(in the rows, 128 means zero)
The rows below come in pairs that one turn or mirror swaps. Which row does each named row swap with?
Rubo: [106 141 127 135 113 124 172 146 108 120 107 125 113 144 133 107 125 127
 119]
biza: [126 143 128 107 122  98 137 103  97 146 154 136 148 122 112 138 130 135
 102]
girud: [ 98 123 107 126  92 107 110 123 106 146  87 133  99 156 129 152 143 156
 115]
Dap: [106 120 101 116 110 145 124 134 109 116  76 140  91 146 142 134 151 137
 135]
bukuf: [114  85 116 118 100 109 101 110 110 146 123 124 118 133 124  93 145 140
 127]
bika: [ 66 135 118 124 101 152 106 136 114 130 106 134 107 134 125 154 154 129
 119]
bez: [137 129 144  96 141 109 124 111 125 152 157 126 154 125 114 133 120 129
 136]
Raned: [ 85 109 148 104 120 155 103 136 134 132 140 121 125 128 105 155 127 116
 143]
mone: [115 108 112 133 129 122  99 145 138 121 128 150 156 111 154 129 101 103
 124]
faza: [113 179 107 119 164 133 120 127 114 144 110 145 118 134 133 142 137 132
 123]
fasev: [112 119 128 148 105 120  91 108  99 143 127 132 100 127 159  96 127 134
 128]
nabot: [101 115 152 138 119 111 123 155 130 101 120 159 152 128 144 142 131 124
 105]
Kat: [116  92 129 128  82 127 132 167 102 136 134 135 139 125 134 148 128 122
 119]
robod: [117 143 122 135  98 127 127 109  96 107 120 140 117 138 115  86 143 139
 132]
gorez: [116 138  86 135 112 120 148 134 124 130 126 116 132 135 164 147 157 133
 110]
fet: [107 154 137  81 118 127 106  89 133 133  99 154 107 140 145 140 126 125
 124]
rif: [107 188 119 127 123 132 130 138 118 131 106 144 113 136 119 113 134 131
 122]
metuf: [111 155 125 130 107 122 119 134 102 141 104 129 126 137 112  81 149 134
 126]
lebe: [115 107 122 123 134 134  95 149 135 103  92 166 119 135 125 137 116 105
 132]
Saz: [105  70 126 100 112 119 124 104 125 131 119 138 150 138 116 155 127 133
 130]
zura: [114 115 117 160  90 114 152 136 109 132  89 128 116 145 141 123 129 123
 115]
bilag: [129 123 111  64 130 123 125 124 126 140 122 123 118 143 140  97 121 129
 123]
Bofim: [140 117 147 103 156 124 111 134 132 135 129 136 151 141 110 128 110 101
 132]
Taf: [101 159 103 131  86 129  87 141 122 137  97 135 125 125 137 108 117 130
 122]
gesoz: [140 123 130 106 152 118 129 108 119 142 146 127 148 106 131 135 107 114
 134]
zom: [133  83 129 143 146 120 130 126 123 151 103 120 139 134 146 151 120 124
 153]
bebuk: [102 177 111 140 121 125 131 115 108 135 100 139 116 124 131 102 123 126
 118]
Banut: [132 103 146 115 124 135  81 124 120 148 154 122 127 117 127 141 103 114
 136]
Kagiv: [101 114 129 133 124 128  96 127 129 173  86 137 118 168 154 143 124 139
 145]
Lov: [125 105 133  75 104 109  96 112 121 141 122 132 137 140 152 168 132 130
 130]
vunis: [105 139 137 160  92 115 131 110  92 145 132 131 110 130 133 156 130 146
 107]
Zit: [120 110 147 115 158 108 142 113 124 148 108 122 151 140 137 132 114 140
 157]
Nemon: [126 133  98 122 144 115 117 137 141 152 117 123 142 129 166 176 123 129
 129]
Tevi: [129 115 113 105 162 132 115 119 147 118 129 137 152 146 126 123 117 113
 146]
vigu: [ 86 135 148 116 130 144 120 119 101 116 107 159 133 119  98 119 116 136
 140]
zov: [117  88 116 110 130 121 114 145 119 136 123 129 129 130 118 191 128 133
 127]
peduz: [119 124 150 151 136 117 123  89 113 132 121 144 136 142 146 177 130 137
 134]
Golu: [136 117 123 121 114  99 109 127 138 158 158 117 153 130 126 163 134 131
 125]
duvis: [111 110 138 129 139 113 105 126 128 152 122 119 107 149 169 110 160 151
 124]
bato: [ 95 127 116  87 113 144 128 121 119 127 143 132 135  91 118 142 152 128
 127]
ponev: [110 143 127  82  74 115  96 127 121 133  94 128 121 146 144 125 135 138
 139]
muvam: [113 173 124 157 107 125 103 138 124 135 108 140 102 145 134 151 145 136
 130]

Nemon swaps with vunis
bez swaps with rif
vigu swaps with bilag
bika swaps with Lov
metuf swaps with Bofim

